In the data rows, 128 means zero.
Some points, one per row:
[164 144 149  76 128 121 129  93 153 149  82 141 101 122  94  87 138 122
 131 103  92 106 110  92 110  97  89 126 134 102 146 101 152 118 115  99
 122 124 108  90 154 113 101 127 115 122 104  71]
[103  59  53 108  71  66  99  81 122  32 106   9  85  90  66 104  72  73
  92  90 118  83  95 102 110  56  65  66 130  79  72  89  99  68  87  72
  35  72 153  71   6  50  81  67  79  92  63 114]
[ 94 111 143 134 111 144 117 139  65 157 174  77 150  83 121 133 118  94
  97 130 119 115 118  99 125  99  98 121 142 114 135 146 148 131 109  87
 139 124  55 128 153 130 121 123 121  87 171 100]
[110  47  99  93 117  65 119 103  66  63  63 124  84 110 112  94  89 117
  62  94  87  86  88 130  56  72  93  93  73  82  84 111  63  99 130 128
 125 103  66  83 136 106  89  94  98 109 109  60]
[ 84 143 107 123 155 201 108 125 168 165 104 169 112 128 150 122 132 146
 149 118 147 115 137 154 179 139 151 128 120 146 169 147 118 159 154 191
 169 124  72 146 143 119 158 132 140 112 184 132]
[115 142 102 202 127 199  92 164 109 168 195  76 133 154 133 158 132 160
 162 151 151 122 134 167 106 141 126 152 117 150 125 147 125 126 189 160
 168 149 135 133 180 159 140 131 155 138 138 124]
[133 146 123 203 146 198 100 174 159 146 197 117 137 179 138 147 150 154
 155 163 135 171 159 162 197 139 140 160 190 162 165 175 188 128 159 138
 141 162 171 143 187 172 156 143 138 156 139 112]
[125 198 104 221 110  98 206 177 178 176 228  96 183 154 154 153 115 183
 118 156 183 142 131 177 130 158 158 151 116 135 152 157 123 170 114 116
  41 148 230 152 177 194 168 146 133 174  87 199]
[163 141 171 161  31  83 132 182 131  73  88 162  96 123 116 100 114 128
  94 102 117 151 114  89 134 129 119 119  77 133 139 120  96 145 113 146
  38 149 129 225  23  95 164 106 117  56 188 221]
[ 96 158 104  95 132 170  80 120 136 150 104 169 125 132 137 103 138 150
 129 125 113 112 118 118 147  88 112 124 168 132 141 137 164 126 119 122
 117 100 125 116 155 137 109 121 136 119  87 109]
[119 106  99 184 137 171  90 139 162 107 164  73 122 154 121 111 168 150
 143 137 126 151 147 119 143 180 164 144 142 110 100 100 112 102 116 120
  62 131 206 104 195 147 144 131 143 134  89 110]
[ 82 181 152 150 142  85 186 151 169  95 182 115 146 115 159 141 143 145
 146 115 161 126 140 167 134 139 179 149 175 163 173 154 155 180 139 186
 169 136 100 151 117 118 140 142 151 123 181 145]
[ 83 120 195 110 171 139  95 143  87  98 108 192 177 164 159 145 113 152
 123 143 112 134 158 147 188 170 195 123 118 162 136 119 160 111 127 138
  76 143 212 136 191 156 135 147 138 171  93 124]
[205 219 216 151 192 193 209 159 194 207 168 212 168 207 203 180 128 160
 169 157 208 151 205 204 141 140 233 163 211 176 168 153 226 168 154 201
 175 168 154 159 210 220 165 175 176 178 146 221]
[160 156 157  97 149 185 111 144 128 161 116 158 120 150 146 137 122 106
 143 154 141 149 153 153 138 173 195 134 138 149 101 109 149  97 100 139
 157 141  81 137 161 142 140 139 134 143 129 128]
[ 75 170  82 185  93  67 159 149 160 129 182  55 110 124 112 132  99 116
 119 122 123 132 106 109 136 104 140 122  85 113 111  87  85  86  92  90
  23 141 162 162   0 187 109  57  97 105  31 192]
[165 193 168 124 160 214 116 131 103 156 155 163 156 136 148 130 168 151
 153 164 130 132 124 163 121 162 131 151 154 156 108 159 133 130 178 167
 184 139 123 161 192 171 154 162 159 141 155 124]
[106 111 163 159 155 203  96 156 191 109 146 140 149 166 141 169 110 131
 148 135 181 182 136 139 184 152 123 123 177 150 173 159 165 130 165 148
  37 165 223 169 136 216 153 145 149 166  75 248]
[133 150 139 139 172 225 101 158 204 213 140 220 156 185 176 152 163 178
 166 170 145 160 156 160 185 182 144 161 200 182 143 187 185 145 185 167
 190 169 159 189 136 156 160 169 162 189 175 172]
[217 135 178 137 183 123 233 163 189 198 119 194 199 137 145 204 125 154
 141 144 149 182 183 141 185 154 186 154 147 157 132 166 123 160 125 135
 194 160 119 173 112 151 154 176 165 165 180 173]
[148  67  79  98  33 102 153 202 157  81  78  69 113 115 100 131 113  83
 130  76 134 122 110 101 129 102 114 146 112  60 101  58  85 164 133  73
  26 112 197  96 153 121  95 119 123 131  61 103]
[ 65 183 147 123 141  87 193 131 176  88 169 112 156  87 121 130 131 151
 131 146 178 117 131 125 101 151 123 136 127 143 103 145 119 126 162 163
 145 148  67 192  76 127 139 142 141 119 178 192]
[166 139 137 126 161 153 165 149 209 199 112 171 139 169 139 126 179 161
 181 154 151 147 132 143 149 156 141 151 164 126 204 169 171 178 124 137
 134 145 178 127 199 160 153 165 150 164 121 120]
[165  98 115 135 143 103 157 127 109  97 123 122 119 152 150 135 147 153
 147 140 142 124 114 129 167 117 159 141 120 135 120 128  93 159  91  93
  67 154 214 115 195 164 148 154 144 168  97 136]
[135 130 151  69 116  95 133  90 124 131  77 152 134  97  94 141  96  99
  91 110 113 103 140  70 129 120  79 109 135  98  78 108 111  70 116 113
 139 110  80 120  29  74 105 109 105  93 132 139]
[ 82 164 127  78 115 154  67  95  49 107 105 140 114  94 113  97 120 104
 117 127 110  98 104 120  78  78 108 107  82 116  88 124  62 103 141 133
 155 118  87 135  99 115 112 115  96 105 132  96]
[130 149 180 100 139  91 157 113 170 159 112 195 109 122 153 118 139 125
 122 132 115 105 117 137  96 153 103 122 122 123 103 145 118 100 160 131
 140 128 147 122 156 134 122 128 105 143 141  94]
[147 103 126 182  90 121 149 107 173  86 167  49 117 156 121 147  94 124
 109 123 127 103 143 115 114 146 111 134 132 110 141 129 146 153 100  86
 103 124 196 124  72  96 124 126 128 124 124 120]
[126 211 142 209 124 160 122 190 122 210 233 116 137 171 151 168 156 177
 176 180 159 164 166 163 136 168 171 143 131 168 171 165 141 196 114 116
 142 156 190 134 198 183 153 165 163 168 136 147]
[169  99 114 154 138  87 180 152  99  91 153 105 159 155 133 138  83 114
  95 131 143 117 135 161 136 131 116 153 160 109 165 149 167 153 117 112
  70 128 226 108 159 127 130 145 136 148  81 118]
[145 157 142 162 131 161 151 166  94 166 204  76 136 112 158 121 139 136
 155 113 138 138 155 174 136 159 155 135 156 144 173 116 154 174 146 164
 160 138  79 169  95 126 145 164 147 117 182 165]
[111 209 207 107 162 142 226 132 152 222 148 157 166 120 127 144 117 170
 183 172 155 141 160 103 200 125 124 161 193 170 175 165 181 116 158 148
 181 145 114 174 127 145 148 174 143 147 172 158]
[148 126 159 124  89 135  63 103 163  51 172  51 149  95 106  99 127 126
 123 120 109 108 127  90 107 156  82  96 125 116  79 103 117  94 148 129
 109 102 117 105 105 106 121 105 110 115 131  95]
[ 66 106 176 164 115  73 113 126 121  91 136  55 115 151 114 115 120 144
 138 134  89 117 122 134 165 143 141 133 132 105  86 108 104 124  93 102
 118 125 148 124 115 123 130 121 111 127 126 101]
[ 89  53 144  68 112 135  63  89  61  31  69 132 112 110 119 101 107  72
  62  98  93 106 120  67 131  80  76  99  63  80 137  27  80  86  57 129
  25  83 157  69 134 141 103  89  93 113  31 124]
[107 150 206 165 130  96 158 146 158 101 217  83 171 105 159 153 175 122
 170 143 136 139 176 126 123 115 137 144 111 147 119 167 118 139 158 192
 185 160  93 141 180 157 163 138 155 140 180 102]
[146  73 100 154 133 111 134 136 119  65 110 108 105 131 122 119 137 134
 143 128 114 130 114 123 151 107 105 129 169 138 134 146 164 113 129 115
 106 122 166 113 182 136 122 126 157 122 107 102]
[131 128 111  89 134 160 113  94 122 164  81 133 118 102  99  94 140 125
 108 105 113 100  91  90  66 122  97 100 102 112  60  95  90  80 128 128
 149 100  69 113 110  98 107 113 124  92 122  82]
[115 191 165 133 143 159  96 133 106 103 157 147 146 103 146 144 166 120
 137 136 124 124 127 142 177 146 145 143 112 144 161 141 119 175 150 163
 142 147  95 144 142 156 136 127 139 125 177 131]
[115 162 147 103 108 103  80 112 141  53 154  61 125  69 130 100 114 131
 115  78 126 116  85 100  75  79 145 106 149 137  91 119 159 117  80 105
 117 118  60 146  72  92 121 121 118  75 166 136]
[ 80 169 132 102 110 129  49 103  53  92 130  96 139  79 106  81 127 129
  91 147 117  89 112  94 125 111 114 108  77 115 139 102  86 133 134 145
 116 115  67 172  56  94 121 109 120  85 163 140]
[147  78 157 111  93 120 153  90 164 155 105  79  98 118 119 156 124 120
 137  96 113 138 130  85 129 139 164 141 115  80 167  76 142 104 156 121
 131 105  70 139  29  84  94 115 118 127 158 167]
[142 116 112  98 132 138 113 109 173 166  91 145 134 111 121 105 131 119
 104 116 129 123 108 111 113 115 104 114 117 102 158 133 140 155 104  96
 131 126 129  84 130 117 114 125 114 126 122 103]
[163  99 112 146 151  85 178 119  75  89 116 145 124 154 102 164 150 123
 166 138 141 158 165 128 148 102 107 129 157 122 151 140 179 132 114 124
 127 138 193 122 115 121 135 140 131 144 126 146]
[155 126  96 171 132 157 115 129 169  91 162  56 103 142 133 108 133 135
 136 129 112 151 116 136 150  90 100 129 150 127 138 125 164 106 117 108
 124 138 135  85 171 145 109 125 118 133  91 103]
[131 111 102  74 149 129 108  81 157 159 100 174 122 130 109 105 141 135
 138 111  92  94 103 116 128  71 103 123 147 144 130 110 147 123 108  83
 125 116  96 116 122 111 119 119 124 108 118  90]
[153  95  90  92 125  74 140 104  72  97  63 157 106 116 101 142 135 104
 108 106 128  79 122 105 150  78  91  93 129 115 140 122 148  95 128  86
  94 117 174  93  56  87 108 112 116 118 110 135]
[136  72  83 109 119  57 166  95  67  84 123  98 121 130  98 146 114  80
 121 101 111 107 142  71 124 151 153 116 119 101  74 121 113  89  81  96
  89 114 170 116  55  80 118 111 116 129  99 139]
[ 24 115  59  66 110 112  77  83  34  70  74 122 100  68  89  72 108  90
  60 108 132 106  81  93  68  66  88  85  55  83  73 104  62  83 119 123
 113 114  50 107  30  61 110 107  85  89 119 110]
[190 163 155 210 121 185 127 133 129 141 198  74 129 165 133 174 165 122
 166 157 172 167 194 151 185 144 194 148 145 132 122 145 104 163 124 117
  66 143 216 131 105 132 160 162 151 176  97 166]
[170 106 185 150 147 178 152 148 207 189 126 130 172 182 126 151 138 146
 120 123 162 202 178 115 129 121 179 172 123 140 116 109 110 191 157 185
 110 147 243 144 138 144 157 141 148 197 132 140]
[173 118 155 151 141 111 200 126 123 167 121 174 133 139 150 143 156 160
 129 151 151 141 122 143 154 186 128 148 154 133 112 162 141 112 187 170
 191 146 129 145 115 146 140 149 140 151 157 121]
[141 135 125 176 177 151 160 154 123 188 163 146 157 183 179 166 172 178
 183 174 162 161 148 201 195 181 155 170 191 162 138 170 177 124 178 169
 177 162 177 179 150 168 160 178 163 187 176 158]
[ 74 120 146  51  93  68 141  69 122 133  72 114  84  93  97 109  77  60
  57  88  77  75 103 110 113 129 118  82  83 101 112  66  88 129  82 110
 104  94  55  67 126 132  79  81  80  70  68 129]
[145 118  96 145  94 141 135 119 157  58 163  53 133 118  97 136  85  72
  91 123 139 110 113  90 105 136 146 128 137 105 110 108 119  99  99  88
 145 127 114 162  39  83 124 121 105 116 182 195]
[ 58 145 139  72  82  89 152  80  60 129 106  87 120  67  92  91  62  56
  75  41  56  99 130  73  99  57  86 105 114  95 134 107 124 114  75  69
 127 101  70 133   8  61  71  96  93  91 127 172]
[121 182 188 124 133 156  72 117 149  97 157 101 153 108 118 128 130 153
 150 146 161 135 128 114 107 130 107 118 115 151 109 138  99 114 164 180
 168 141  61 153 118 119 152 130 130 124 180 129]
[142 197 184 108 162 178  99 132 108 142 143 168 175 127 136 152 155 168
 194 158 140 135 125 134 172 172 126 128 174 150 139 157 167 125 167 169
 179 163 100 162  97 136 157 155 148 139 198 189]
[109  88  78  64 115 127  72  77 127 141  74 125 122  65  68 115  76  77
 112  95 132  61 121  81  56 138  91  82  80  94 115 110 115 117  65  56
 125  88  57 104  74  69  70 105  73  82 108  95]
[ 95  86 120 147 154 143 115 138 117 170 119 132 123 180 139 168 128 128
 145 111 128 178 129 157 185 128 182 152 126 142 108 148 108 175 106 105
  85 152 207 136 176 163 140 142 134 163 107 139]
[106 130 206 119 163 104 164 120 147 136 110 177 128 161 168 133 145 138
 107 156 160 135 126 170 126 136 130 142 121 135 114 152 118 125 176 164
  75 143 218 121 191 173 145 123 140 150  96 156]
[104 125  97  76 114 145  70  78 129 153  95 143 127  71  76  91  79 111
  98 109 133  95 118  77 103  84  91  98 124 102 126 109 137 107  86  74
 140 108  80 102  81  87  91  92  91  94 140  92]
[138 186 158 122 174 193 119 132 151 180 133 200 122 172 158 151 150 170
 171 169 136 149 143 165 131 118 135 149 121 166 151 165 144 155 181 193
 157 146 150 150 118 132 162 155 157 146 172 147]
Then 40 other points, each followed by its number:
[109 100 109 174 143 184 102 171 175 101 150 114 160 131 118 160 136 152
 137 157 180 140 157 133  80 168 136 155 140 140 190 149 149 169  98 119
 181 151 115 174 119 141 153 134 134 152 177 136] 0
[103 166 116  81 121 155  67 119  68 111 103 142 103  76 125 110 126  85
 118 112  97  76 113 111 140 120 128 104  79 117 123 115  97 124 141 138
 142 111  47  99 145 142  95 123 128  88 109  90] 1
[141 130 125  79 120 147  82  88  84 155  83 141  87 103 123  95 111  71
  62 118 103 103  79 124 122 132 130  96 115 119 138 106 104 132 111 120
 124  93  55 106 146 103 103 105 106  88  90  75] 2
[ 81  94  91 120 137 148 103 118 144 168  81 161 113 126 132 114 134 128
 101 134 126 156 107 145 105 155 114 132 143 144 100 163 129 109 144 129
 152 130 106 123 129 127 148 131 126 127 138 115] 3
[119  63 106 139 107 128  84 117 150  69 112  91  97 149 111 104 124 153
 131 111 117 109 122 110 143  64 157 126  88 112 110 114  77 134  76  86
  67 111 184 113 155 127 114  89 123 130  84  91] 4
[106 187 200 157 168 108 168 155 199 113 222 112 183 126 161 140 178 154
 149 170 148 143 148 157 132 187 144 152 150 152 121 172 139 134 186 185
 212 174 120 185 119 145 171 153 153 150 194 181] 5
[146 161  96 111 151  98 188 145  93 101 126 185 129 152 159 145 150 114
 125  97 115 165 167 121 165 168 177 144 134 119 106 122 108 127 119 126
 180 159 136 185  50  98 137 135 159 137 195 252] 6
[147 188 198 109 118 185 133 122  82 140 176 101 160 140 118 132 137 155
 153 152 121 119 148 115 141 131 122 153 186 130 133 141 143 100 149 135
 125 149 184 121 147 139 141 137 130 148 114 104] 7
[165 199 202 126 141 183 133 140  78 144 141 142 155 153 159 135 152 115
 189 151 161 139 138 128 162 136 122 138 178 140 124 158 152 118 166 150
 145 136 142 115 185 182 135 142 149 157 126 146] 8
[143 174  87 115 131 116 152 137 167  88 164 121 137 128 159 122 131 139
  93  86 112 167 103 103 143  88  99 127 154 131 156 140 148 124 117 104
 115 156  59 187  44  89 136 113 137 107 187 199] 9
[ 79 122  70 152  38  66  59 100 101 114 148  56  83 101  68 107  58  83
  83  76  74  96  95  96  44 109  68  75  63  86 116  97  75 113  50  46
  36  69 147  61  53  62  54  76  88  93  47  50] 10
[113  94  36 141  54 134  56  82 122  55 112  33  70 108  82  67  41  89
  59  85  82 105  64  96  72 103  66  95  94  92  57  76  85  55 105  84
  80  80 117  69 132  92  78  89  77  93  45  64] 11
[148 116 149 147  96  80  82 134 120  90 194  68 114 119 154 148 107  82
 109 129  99 120 124 144  77 137 152 128  91 125 171  78  91 134 143  87
 148 131  61 100 168 171 100 116 116 100 133 128] 12
[ 31  55  77  86 110 137  66  88 134 146  90 100  74  78 102  76 104 112
  98 128 109  82  82 122 107  83  82 106 119 100 113 109 138 104  98  78
 110 101  70  99  77  76  91 101  94 104 134 105] 13
[ 77  89 108 135  91  64 135 121  80  78 130  68 119 132  89 143 115 119
  98 131  88  99 149 117 140 107 148 110 122  99 161  91 160  93 133 127
 113 103 140 116  83 100 103 112  91 118 114  96] 14
[ 60 101 139  72 101  97  42  89  82  35  58 135  96  72  84  96 120  95
 117 107 120  72  86 104  86 122  97  91 100  98 138 101 110 118  59  82
 111 104  37 143   0  51 111  95 110  79 162 166] 15
[127 109 184 174  81 176  98 217 193 167 129 185 173 134 151 177 111 158
 167 163 186 166 165 178 116 149 188 158 190 122 151 137 160 139 137 148
  48 149 209 168 189 188 145 152 147 168  84 176] 16
[120 140 115 116 166 167 126 135 192 209 103 172 129 151 135 124 137 124
 133 154 129 150 116 128 148 129 132 147 128 140 165 159 176 138 114 109
 134 146 162 134 191 159 142 126 136 143 114 113] 17
[115 103 139 122 107 149  82 116  54 144 172  52 130  66 127  97 101  83
  77  65 117 132 149 100 101 136 106  88 105 103  70 108 102  69 118 105
  94  86  91 123 119 113 118  99 107  52 153  83] 18
[177 150 105 199 172 171 165 173 221 112 177 103 148 194 133 155 178 179
 141 159 147 183 193 166 191 142 202 168 127 165 154 152 126 177 145 134
 121 143 239 144 183 167 170 172 161 168 125 127] 19
[153  95 102 152 144  71 154 114  75  91 101 132 108 124 146 114 139 153
 138 117 117 133 108 148 103 103 121 134 119 120 117 144 119 128 150 168
 151 125 119 141 162 137 130 141 130 121 122  89] 20
[127  74  50 104 113  92 136  80  87 142  79 126  93 125 117 125 114 133
 146 131 122 112 100 147  90 141 103 116 117 111  89 125 102  85 150 135
 143 123 137 108 125 118 127 133 128 130 130 109] 21
[ 72 144 177 158 128 106 182 165 112 133 204  72 184 107 145 142 144 125
 104 153 137 146 129 111 122 174 125 130 142 141 103 154 140 106 175 153
 165 151  76 150  96 131 126 132 156 112 186 157] 22
[141  84 105 144 126 132 119 140 144  88 133 105 105 153 141 152 109 150
 140 136 115 133 129 148 177  92 120 112 155 130 152 148 181 108 124  98
  90 137 206 125 130 120 127 121 126 145 108 120] 23
[132 183 164  96 127 154  73 132  74 101 139 113 144 105 124 169  76 130
 115  81  89 161 130  94  98 158 117  98 108 129 139 128 140 153 110  95
 137 116  59 144  81 105 112 125 136 108 145 148] 24
[ 51 156 150 181  59  59 156  97 142  67 159  54  94 110  85 135 123  76
  89 125 115  85 146  79  71  68 153 127 123  95 122  98 137  70 128 100
  70 103 188 112  18  61  96  90 103 126 110 182] 25
[ 88 158  97 191 128 189  96 153  90 155 176  82 137 162 111 168 133 108
 158 141 182 154 162 149 137 117 124 126 158 144 171 157 162 148 120 116
  35 142 172 136  83 108 131 127 139 181  97 182] 26
[132  37  72  74 109  60 142  82  46  93  55  94  69  93  83  60  89 120
 117 104  77  77  89  96  67 117  91 103  90  83 113  96 117 112  70  57
  89  82 127  75 104  91  89  96  81  94  81  78] 27
[ 85 148 163 121 132  63 120 121 154  53 177  66 109 119 113 132 140 112
  67 120  90 118 109 113 135 144 146 113 121 113 155  98 126 148 110 137
 157 117  77 123 117  90 121 119 139 121 144 100] 28
[ 87  33  52  97 101  55 138  81  24  76  89  67  71 101  68 115 105  94
  99  98 112  88 103 105  64 107  71  97  88  91 120  97 100 125  71  55
 100 105 155 114  16  58  74  95  93 107  99 158] 29
[142 163 124 116 169 191  92 135 169 194 109 184 131 158 160 133 175 148
 168 149 129 134 131 156 107 170 134 144 141 157 118 152 149 118 180 162
 187 156 113 155 146 139 162 142 136 151 151 137] 30
[154 151 118 207  98 164 125 124 124 128 181  59 141 144 117 161 114 115
 114 138 121 122 168 145 109 130 126 128 101 128 129 125 101 163  96  95
  65 120 202 133  57 108 127 124 122 150 104 161] 31
[123 220 194 175 181 119 212 177 223 133 199 179 183 183 182 186 203 157
 112 183 177 182 155 164 215 143 156 175 206 172 214 194 218 179 175 159
 183 185 160 167 214 196 179 157 168 169 166 164] 32
[128 142 135 113 149 170 104 140 188 179 122 165 188 123 122 157 121 138
 142 146 176 133 177 129 170 109 160 135 111 138 122 133 116 165  90 114
 182 152 127 158  77 117 147 132 153 154 187 202] 33
[ 64 159  92  83 133 142  86  98  80 120  88 147  97 126 130 131 112 106
 127 124 112 105 134 124 142 103 110 110  82 142 143 132  82 125 123 146
 150 119  63 116 155 119 116 138 109  94 125  79] 34
[135  71 173 193 110 106  91 172 190 136 187  84 159  89 127 162 142 117
  95 160 111 102 129 109 104 113 134 133 117 123 110 138  99 115 168 150
 154 130  78 142 153 119 143 140 113 110 168 102] 35
[165 194 163 108 121 166  97 104  60 139 127 108 147 100 122 108 137 127
 142 138 133  98 117  91  87 153 119 104 103 124  98 129 105 104 149 139
 146 110 103  97 132 117 117 138 121 112 131  97] 36
[ 51 103 124 107  98 105 159 110  89  98 150  62 101  73 128  87 128  90
  76  70  82 121 119  92 152 133 121 107  89 118 143 105  89 134 108 128
 121 109  31 146 104  83 122  84 107  73 151  83] 37
[ 26 132  53  70  94 108  49  79  30  69  59 102  62  69  81  93  81  95
  55  45  69  87  60 112  65  32  63  96  41  74 103  87  38  82 111 117
 111  84  42  87  34  59  73  91  79  61 108  98] 38
[ 70  68  61  25  83 123  32  67 110 126  50 121  74  94  54  50  85 100
  58  65  61 101  73  61  57 102  86  73  48  80 102  67  60 121  53  61
  63  75 108  68 114  96  90  85  79  89  49  54] 39
Which two of these numbered points are nearest to each point below, ignoring the 2 directions in which the first points spread most? Their numbers follow each, nearest first.
[ 80  97 176 132 132 148  80 112 109  82 109 152 174 153 149 129 123  98
 116 118 148 133 155 130 167 149 171 136 126 136 118  97 119 115 102 116
 121 138  94 112 160 159 124 132 138 136  85 177] > 1 8
[187 110 131 147 160 103 202 160  93 126 135 143 133 152 150 141 152 165
 177 158 124 147 139 163 156 178 121 158 147 148 125 156 164 103 190 150
 163 150 139 158 186 165 149 141 164 159 140 121] > 20 27
[139  79  84 123 142 116 158 135 125 154 103 137 116 150 104 165 146 125
 152 152 143 137 171 120  86 172 138 123 122 122 158 125 153 164 106 115
  98 133 217 131  80 102 127 143 141 152 129 172] > 29 27
[163  73 178 169 119 122  98 165 170 135 190 104 116 114 100 131 105 128
 168 153 153 128 115  98 119  84 104 127 102 133 126 127 105 150 146 171
 144 124  55 161  43  93 132 138 124 101 186 184] > 35 31
[ 68  88  94 122 139 141  68 104 156 170  85 137  97 121 115  75  91 134
 111 124 167 143 107 133 148 147 134 131 121 128 145 112 120 162 120 153
 170 112 112 116 110 113 110 122 112 121 134 111] > 13 3
[182 103  96 161 137 122 162 132 150  84 154  92 142 153 125 150 162 149
 159 142 130 146 161 116 142 107 171 150 109 116 106 133 118 139 108 110
 151 127 170 121 121 111 136 144 138 152 134 123] > 19 4
[ 65 136 113  80  75 123 114  83  53 101 131  37 133  55  70  75  80 118
  75  95  75  76  85  59 109  97  61  83 102 100  67  80 114  61  93  98
  83  93 103  64 121 109  85  98  89  98  78  72] > 7 36
[132 108  98 112 126 157 126 134 176 191 100 166 127 178 135 151 117 108
 124 127 119 174 140 160 141 127 114 126 150 132 169 153 175 123 129 121
  61 123 206 121 165 136 148 145 134 147  77 102] > 17 3
[178 100 129 100 155  81 174 113 101 159 105 150 106 140 118 139 154 138
 150 137 109 110 127 112 104 104 141 138  78 125 129 118 106 169 101  98
  91 128 187 128 129 112 132 135 115 154 113 101] > 27 20
[171 138  99 177 146 150 139 151 170  79 165  77 120 155 148 142 115 162
 154 142 134 125 111 143 137 125 131 128 145 139 172 162 173 148 120 124
 129 133 174 123 187 144 133 146 144 151 123 125] > 23 19
[125 119 109  80 118 130  86 106 112 142  81 129  76 118 112  75 105  85
 139 102  66  88  68 109  87 125  88  92 107 101  64 111  83  67 123 117
 107 104 123  73 152  95  82 102  96  97  92  88] > 30 2
[ 72 180 101 190 106  87 174 181 165 175 202  98 167 139 149 124 106 128
  99 142 131 128 147 151  92 113 111 132 102 132 105 134 109 107 161 154
 118 122 126 135 150 190 135 103 124 111  93 214] > 22 5
[157  85  75 137 106  77 172 112  82  75 112 105  96 143 126 125 131 127
 123 131 107 119 109 111  96 158 116 115 110 124 152 107 130 162 119  87
 110 125 187 100 135 111 121 120 119 129  98  98] > 27 20
[161 144 204 193 160 212 128 186 157 217 208  98 188 148 161 164 127 179
 157 170 189 172 149 145 146 132 170 169 132 177 185 158 131 181 187 187
 158 161  90 198  80 133 170 166 174 124 238 209] > 31 22
[124 120  44  87  95 104  79 109 104  79 132  84  99  68 124 138  96 118
 106  46  77 128  82  64  81  79 104 103  69  81  92  88  66 133  35  59
 101  98  24 141  29  84 101  88  96  61 156 122] > 24 9
[185 181 169 121 165 190 131 143 164 194 138 194 149 142 142 133 190 171
 189 178 136 140 153 143 141 189 133 150 151 182 125 159 152 127 174 182
 183 157 126 145 164 161 160 150 154 157 147 115] > 30 36
[159  85 103 118 131  46 166 107  53  91  80 116  97 119 114 104 141 139
 139 122 107 120 108 124 114 143  92 124 133 107  91 125 112  93 141 121
 123 105  99 102 124 112 102 116  99 111  96  85] > 20 27
[149  88 114 111 157 131 164 116 169 191  94 160 164 115 135 122 148 159
 150 131 119 121 112 123  88 153 129 122 127 127 166 129 134 142  96 109
 168 124  99 116 148 144 139 138 145 122 139 109] > 27 17
[ 87 118  97 107 135 172  42 116 153 153  90 153 109 132 129 129 119 135
  77  95  85 107  98 120 123 117  88 141 138 125 159 130 160 134 110  97
 158 120  93 124  93  98 122 111 119 128 138 112] > 13 17
[ 51  58 132 129 138 145  68 103 129  82 107 137 108 142 130 149 141 130
 136 143 135 123 143 109 117 122 105 140 136 110 138 139 156 145 102  93
  85 120 203 121 109 107 136 130 114 130  84 105] > 13 23
[ 97  76 101 154 114 158  76 124 151  63 125  81 107 145 122 126 122 123
 131 123 131 123 139 144 126 132  86 116 141 122  97 131 135  93 137 130
  87 127 202 108  90 108 121 117 123 122 101 115] > 23 30
[185 158 150 148 171 166 173 140 208 204 131 206 158 147 170 135 187 174
 164 149 147 167 136 141 161 175 152 160 189 144 178 178 191 181 133 152
 155 159 202 143 174 164 154 178 163 175 146 140] > 17 30
[177 133  99 161 139 142 166 156 169  94 159  64 135 153 119 127 124 156
  90 122 138 186 126 148 175  97 166 149 114 138 102 125  89 154 109  96
  47 135 217 114 179 132 140 121 130 161  68 110] > 19 4
[157  94 106 147 148 130 154 138 133  84 137 118 103 160 139 115 141 162
 145 147 151 163 130 156 111 127 129 120 136 159 126 146 116 128 169 145
 153 147 143 111 169 157 150 150 129 146 128 121] > 20 21
[107 142 172  98 115 121 150 105  81 144 130 108 126 129 102 144 110 117
 110 103 112 105 137  90 127 141  92 113 146 117 105 128 125  82 135 122
 123 128 182 110  25  70 123 122 124 124 117 175] > 7 29
[150 136 193 181  42 112  82 149 160 147 172 157 141 133 123 108  86 152
 145 129 129 154  89 175 124 120 138 123  82 112 129 129  76 161  85  71
  54 109 196 109 173 141 116 134 115 133  69 110] > 10 4
[175 122 137 209 111 113 110 157 101 139 206 141 173 128 165 179 163 125
 140 160 133 145 196 172 184 154 213 169 149 163 129 119 145 123 124 132
 189 160 100 127 199 192 157 159 160 131 184 139] > 12 14
[ 91 145  85  89 154 173  77 120 134 153 114 162 126 127 137 108 136 121
 114 156 132 129  98 138 105 114 111 121 103 134 118 108  94 132 169 157
 161 133  95 126 130 105 126 115 113 143 133  98] > 30 3
[183 107 118 153 156  92 190 123 106 115 133 149 153 165 138 135 164 175
 171 179 126 161 144 139 143 181 129 133 146 153 109 184 151 115 163 149
 172 134 111 126 187 158 149 145 154 144 162 112] > 20 27
[135 198 180 130 139 165  86 149  93 118 159 127 158 128 145 125 167 151
 167 172 119 118 125 121 156 150 121 148 168 143 124 150 151 107 151 129
 179 153  78 150 141 155 146 131 148 135 149 112] > 8 7
[189 121 118 223  74 120 156 199 195 193 150 171 183 116 164 194 152 126
 165 158 141 167 179 149 166 140 162 147 167 159 154  86 146 184 179 109
 176 143  78 146 178 216 138 131 155 128 140 191] > 12 35
[104  75  76 136 123 149  90 100 138  65 120  67 141 122  77 130 105 123
 124 100 105 137 161  96 113 130 142 103 113  93  84  89  85  81  91  86
 115  96 133 108 104  99 121 107  98 111  87  92] > 19 4
[ 72  84 132 122 108 155  82 143 128 172 107 123  96 145 111 155 160 124
 162 144 174 135 175 143 158 104 118 123 155 118 167 139 179 130 131 110
 153 136 199 157  39 101 133 118 133 160 135 237] > 29 15
[104 110 100  79 118 142  62  98 143 146  83 128  88  99 112  81 110 109
 116 111 106 102  91 120 116 130  87 112 122 110  79 118 105  77 137 119
 142 103 108 119  86  99  89 112 104 115 100  92] > 30 3
[156 127 111 177 117 170 127 141 173  71 142  75 117 150 103 153 140 110
 100 130 126 114 171 101  95 153 123 126 101 115 130 131 123 165 100  90
  74 127 209 114  75 100 122 119 105 148  99 137] > 31 19
[162 151 150 101 143 144 116 138 156 179  94 149 125 143 127 122 146 141
 134 133 125 116 114 132 126 153 121 137 168 152  94 146 131 104 155 127
 130 129 139 121 171 125 124 121 148 133 129 108] > 30 3
[240 160 159 224 180 170 208 185 198 147 194 150 180 198 183 173 162 186
 201 168 191 202 164 174 192 154 207 186 158 193 160 187 155 200 147 138
 121 168 255 185 239 217 194 193 179 197 131 176] > 19 4
